Some points, one per row:
tensor([ 18,  17,  10, -15, -19,  21,   9,   7,  38,  22,   2,   0,   4, -28, -22, -47,   6,  24,
         11, -22,  -6,  -7, -45,  -8, -50,  -9])
tensor([  4,  20,  42, -13, -14,  -7,   4,  27,  56,   9,  -2, -14,   1, -40, -13, -40,  39,   8,
         24,   3,  -6, -30, -14, -39, -36, -23])
tensor([-13, -54,   5,  19,   5,  34,  48,  37,   3,   9, -41,  -4, -27,  -5,   9, -11,  20, -46,
        -15,   6, -40,  14,  41,  -5, -10,  18])
tensor([ 20, -69, -29, -17,  13, -24,  45,  32,  -7,  -5, -31,  23,  24, -10,  11,  -7,  14,   2,
        -14, -10, -21,  24,   4,  21,   0,  35])
tensor([   3,  -13,  -14,  -13,   -9,  -16,   -8,  -48,   41,  -15,   -4,    7,   53,   11,   -6,
           3,   -3,   22,   30,   -9,    0, -101,  -30,    2,  -11,   18])
tensor([  0, -20,   8,  -2, -12, -19,   7, -24,   3,   5, -17, -22,  30,   4,   9,  -1,  36,  24,
        -39,  21,  -8,   3,  -2,  15,  -4,  -8])
tensor([ 24,  13,  20,  -5,   0,  16,  -1,  22,  29,  56,  -9, -15, -23, -37,  -6, -55,   0,  11,
        -13,  43, -15,  26,  30,   1,   7, -13])
tensor([  7,  25, -25,  -2,  51,  55,   4,  23, -35, -53,  23, -41, -33,  61, -27,  29, -47, -16,
         10, -24,  -7,  35,   8,   7, -55,  63])
tensor([  8,   0,  20,  31, -43,  10,  13,   5,  11,  21,  29,   3,  12, -16, -41, -35,  25,  -8,
          9,  41,   1, -16, -49,  14,   4, -25])
tensor([-25, -18, -21,  35,  -6,  -2, -44,  26,  18,  15,  -9,  -8,  -4,  -6, -25, -12,  19,  36,
         12,  36,   9,   3, -28,  21, -18, -31])
tensor([ 35,  23,   1,  -1,  22,  14,  16,  16, -22, -13,  66, -10, -20, -27,   3,  19, -44,  -7,
         15, -22,  13,  25,  14,   0, -40,  30])
tensor([ -3, -28,  12, -25,  -4,  40,   6,  17, -66, -19,  -6,  -2,  -2,  30,   6,  16,  -1,  46,
         17,  16, -28,   6,   4, -26,   7,  21])
tensor([  1, -26,   1,   5,  11,   4,  48,  34, -25,   2,  26, -12,  -9,   6, -17,  -4,  15, -24,
        -58,   1, -53,  54,  25,  22,   5,  24])
tensor([-19,  14, -18,  17,   6, -15, -81, -47, -17,  22,   4,  54, -20,   6, -12,  -4,  11, -31,
         10,  20,  12,  -5,  25,  16,  22, -19])
tensor([-14,  -5,   4, -22,   3,  13,  47,  38, -12,  -1, -24, -10, -29,   3,  -1,  24,   5, -11,
        -36,   4, -12,  30,  33,   8,  59,  18])
tensor([-19,  -5, -31, -11,   1, -17, -44, -17,   1,   1,   2, -22, -42,  23, -21,  -6,  11, -13,
         23,  -1,  -3, -18,   0,   9,  23, -29])
tensor([-19,  55,  -6,  -3,  17,  -9,  20,  24, -40, -48, -10,  23,  15, -11,  46,  22, -21,   6,
        -29,  -2,  83,  24, -13,  -1, -22,  22])
tensor([-22,   2,  -3,  13,  30,  -1,  19,  -4, -38, -38,  25,  13,  -2,  13,  73,  54, -16, -35,
        -29, -17,  41,  27, -25,  -8, -11,  19])
tensor([ 29,  -3,  19,  -7,  -1,   4,  56,  33, -16,   6,   3,   3, -25,  -6,   9,  43,  -3, -30,
        -53,  10, -19,  21,  23,  43, -17,  31])
tensor([-12,  47, -12, -24,  20,   5,  27,  34, -48, -36,   2,  38,   2, -13,  50,  26, -24,  -6,
        -26,  13,  20,   9,  -6, -18, -25,  12])
12 more points follow, each with its number after it:
tensor([  7, -10, -10, -40,   2, -17, -90, -36, -26,  27,   1,   8, -25,  19,  23,  23,  27,  -2,
         29,  25, -16,  -3,  12, -14,  61,   0]) 0
tensor([ 15,  -9,  25,  -7,  -9,  -3,  -2,  12,   8,  39,  -1,  -6,  26, -24,  -7, -51,  44,  25,
          5,  34, -10,   4,  -9, -11,  10, -17]) 1
tensor([  5, -17, -33,  13, -20,  22,  12,  23,   6,   2,  -2,  -8, -78,  -4, -31,   6, -25,  23,
         10,  -2,   7, -35,  -8,  13,  28, -22]) 2
tensor([  7, -32,   1,  -8, -13, -11,  26,   4,  10,   6, -24,  60,  31,  11, -21, -26,   8,  -1,
         -1,  23, -11,   1,   4,  24,  -6,  -3]) 3
tensor([  6,  -9, -38,  42, -34,   3, -10,  17,  36,  11,  -1,  -3,   4,  20, -39, -15,  39,   7,
         15, -10, -12,   1,  13,  -1,  12, -37]) 4
tensor([-29,  32,  20, -12,   9, -30, -58, -42,  -9,   4,   3,  51, -11,  -9,  27, -17,  12, -11,
        -11,  23,  14, -14,  18, -29,  -8, -29]) 5
tensor([  2,   4,  12,   5,  -9, -28, -28, -27,   1,  20, -14,  24,  20,   5,  12,  13,  20,  49,
          6,  24,  -2,  -5,   1,  32,   7, -20]) 6
tensor([ 21,   6,   7, -23,   0,  29,  19,  17, -20, -18,  -2, -24,   3,  15,   9,   3,  -9,   7,
         15,  -5,  -3,  43,  14, -26, -17,  29]) 7
tensor([ 13, -25,  10,   4,  -4, -69, -57, -14,  -9, -16, -24,   7,  -1,  27,  -4, -17,  12,  10,
         13,   5,   0, -13, -18,  -2,  68, -21]) 8
tensor([ 13,   0,  11,   8, -38,  -3,  40,   6,  25,   3,   2,  17,  13, -29, -35, -75,  15,  37,
          6, -16,  12, -19, -17, -16,  -6, -13]) 9
tensor([  9, -19, -12,  -7, -21, -14, -46, -16,  -1,   2, -11,  11,  26,  17, -12,   9,   3,  -4,
          7,  27,  20, -21,   1, -10,  47,  -8]) 10
tensor([-12,  65,   0,   6,  13,  -4,  20,  25, -13, -13,  13,  -2, -13, -13,  79,  26, -10, -22,
        -29, -18, 112,  16,   0,   8, -35,  42]) 11
Which of these numbered points is nearest to each point below, looking only along the 7 directions in which the first points spread most? Its number follows each.
tensor([ 19, -51,   6, -19,  18, 101,  10, -31,   8, -11, -12, -24,   6,   6, -27,   4, -10,   4,
        -13,   6, -17,  -7,  -1,  20,   0,  16]) > 2
tensor([-28, -27, -10, -27, -20, -24, -63,  -7,  11,  -2, -14,  63,  14,  30,  -2,   5,  12,  -2,
          4,   4,  18, -44, -13,   2,  66,  42]) > 8
tensor([ -9,  32, -12,  24,  -5,  12,   8,   7,  24,  47,  -7,  11,   5, -37, -38, -31,  15,  21,
          6,   4,   5, -30,  -6,   7,  -8, -29]) > 1
tensor([ -2, -20,   3,  -3, -12, -23,  11, -76,  55, -18,   9,   0,  36,   4, -20,  18,  12,  -1,
         55, -31,  -1, -54, -19,   7, -15, -47]) > 10
tensor([  6, -41,  39,  17, -14,  -9,  35,  14,  -7,  68, -47, -21,  -8,  -8,  18,   5,  -8, -22,
        -56,  14, -20,  13,  19,  26, -19,  35]) > 3
tensor([ 12, -17,   0,  -5, -26,   2,   9,   7,   8, -11, -11,  14,  16, -11,   0,  -3,  13,  -8,
        -17,  13, -21,  -7,  33,  21,  -5,  -5]) > 3
tensor([  -2,   10,   -3,  -22,   -4,  -45, -125,  -42,  -54,   12,   16,   29,  -11,   32,   31,
          41,  -12,   16,   26,   27,   10,   13,   28,   -7,   50,   -4]) > 0
tensor([ -3,  23,   4,  15,  14,  -7,  50,  53, -60, -27,  -1,   1, -19, -41,  65,  43, -41, -10,
        -18,  18,  55,  28, -18, -11,  -1,  15]) > 11
tensor([ 17,   3,   4, -45,  29,  23,  18,  57, -21, -28,   5, -33,   9,  22,   6,  20, -30,  16,
        -16, -15,   1,  -8,  20,   1,   0,  79]) > 7
tensor([ 71, -23,  17,  -5,  27, -19,  23,  26,  11,  -6, -45,  -1,  21,   3,  15, -17,   4, -10,
        -28,   1, -45, -29, -15, -11,   0,   9]) > 3
tensor([  5,  -4, -42,  -2,   2,  -2, -83, -29, -27,   3,  16,  27, -17,   9,  16,  24,  -8, -36,
          3,  22,  35, -33,  43,   1,  36,  26]) > 0
tensor([-16,  30,  24,  15, -40,  -7,  23,   8,  39,  36,  -6, -15,   5, -44, -17, -45,  27,  22,
         24, -21,  -5, -43, -24, -14, -22, -29]) > 9
tensor([ -7,  -7,  22,  12, -33,  28,  19,  25, -22, -18,  -1, -17,   6,  10,  18,  13, -34,   6,
         11,  -3,  10,  10,   7, -31, -11,  19]) > 7
tensor([-17,  42, -32, -36,   8,  28,   6,  20, -19, -42, -20, -23,  -4,  22,  18,  27, -21,   9,
         30,   2, -22,   7,   8, -31,  -5,  26]) > 7
tensor([ 12, -43,  -5,  -6, -10, -16,  28,   4,  -6, -73, -24,   2,  20,  67,  10,   2,  12,  -7,
        -24,   6, -13,  30,   3,   6,  10, -21]) > 3
tensor([ -7, -20, -18,   6,  31, -14,  11, -36,   5, -27, -15,  -1,  25,  16, -14,  11, -24,   3,
        -28,  -7,   9,   9, -47,   4,  17, -14]) > 6
